(in the rows, 128 means zero)
Y: rows in 3 groups, each row roughly a mix of its group's directions:
Y (71 x 10):
[[130 138 111 140 117 136 141  79 165 171]
 [128 117 128 127 101 158 128 112 142 192]
 [119 168 111 147 130 117  86 169 152 127]
 [128 151 177 126 123 124 108 167 111  94]
 [140 140  93  97 175 113 152 103 144 128]
 [162 126 113  98 153 140 145  84 145 156]
 [141 139 116 142 165 102 129 127 180 160]
 [122 134 135 137 186 103 140 151 118  90]
 [128 114 135 146 148 129 133 167 108  70]
 [142 109 157 160  94 150 100 166 120 133]
 [125 116 102 122 118 145 132  86 142 184]
 [132 149 109 142 136 100 112 168 153  83]
 [123 149 116 146 145 121  96 140 158 183]
 [162 137 120 149 116 130 140 130 173 177]
 [144 152  98  96 118 167 137  84 126 123]
 [155 145  94  89 121 146 139  87 137 107]
 [123 145 169 115 104 145  99 122 126 177]
 [122 116 150 107 100 168 150  95  94 141]
 [129 116 110 167 132 142  80 164 140 105]
 [106 100 156 152  96 133 163 140  92 123]
 [134  68  92 135 120 140 137 106 143 149]
 [128 116 116 131 104 118 117 162 109  66]
 [112 162 158 113 163 132 137 104  88 111]
 [159 110 135 153 126 142  96 183 129 120]
 [149 102 101 141 117 101 133 157 164  91]
 [127 155  99  89 172 108 115 112 141 109]
 [146 134 127 126  70 138 121 148 123  83]
 [140  96 106 139 123  97 124 159 131  76]
 [138 121 105 134 152 116 148 145 122  63]
 [145 107 117 135 132 124 141 113 175 181]
 [104 154  84 141 150 113 100 121 162 112]
 [141 113  84 109 152 110 148  88 155 136]
 [132  84 111 127 188 124 142 121 130 110]
 [126 108 126 160 108 118 133 173 117  80]
 [149 110 103 137 109 107 137 156 166  85]
 [175 134 142 102 141 136  83 159 133 130]
 [118  70 122 156 119 165 124 137 116 145]
 [145 114  89 129 163 155  90 105 146 119]
 [124  94 142 122 168 109 135 104  79 128]
 [115 117 150 112 112 163 134  97  87 162]
 [112 127 138 142 159 183 129 137  88 116]
 [145 120  84 126 181 125 118 144 139  99]
 [128  99 136 151 139 118 131 172 116  77]
 [134 132 101  97 167 113 169  94 132 130]
 [130 142 153 130  68 157 107 148 113 122]
 [141  88 123 177 108 164 132 125 134 147]
 [129 131 111 181 117 123 112 171 159 130]
 [132 129 138 110  74 171 157 114 128 116]
 [111 118 149 119 137 148 121  99  83 173]
 [121 153 110  86 162  97 159 106 132 122]
 [151 113 119 121  86 144 166 123 171 114]
 [ 84 145 118 101 148 110 119 108 107  88]
 [134 156 159  88 167 121 114 103 136 152]
 [151 121 106 136 102 126 143 141 192 134]
 [127  96 159 147  94 166 102 127 101 130]
 [129 175 128 120  75 157 122 116 119 141]
 [112 167 132  96 130  89 166 111 136 142]
 [129  93 101 119 165 156 124  95 109 102]
 [117 121  94 168 132 105 156 154 123  91]
 [142  77 112 139 129 117 127 120 148 179]
 [149 163 145  75 128 129 112  95 142 139]
 [118 114 127 118 157 140 125  93 136 189]
 [149 100 117 167 133 126 168 171 131 130]
 [134 117 114 135  89 150 120 133 165 178]
 [133 134 135 101 114 133 114  90 148 185]
 [144 108  95 121 165 120 150 124 131  76]
 [123 179 152 109 131 148 156 111 125  93]
 [142 162  97 103 164 110 104 124 163 126]
 [132 147 125 102 195 119 139 104 130 119]
 [111 141  84 111 170 114 139  94 143 112]
 [136 164  99  95 165 101 126 116 158 128]]
which group is each row in? (one row of each group first):
[104 175 153 119 154 136 115 120  86 116]
<52>
[109 114 167 154  79 141 120 145 102 130]
<67>
[141  78 104 135 127 159 136 135 118  85]
<42>

[113 126 103 145  96 134 134 105 138 187]
<42>
[135 125 101 149 109 123 102 156 175 161]
<52>
[123  96 145 113 107 158 143  96  91 156]
<52>
[115 134 135 137 186  99 102 125 102 150]
<52>
[116 106 147 155  76 136 111 152 126 160]
<42>
[135 125 101 110 180  99 148  99 148 126]
<42>
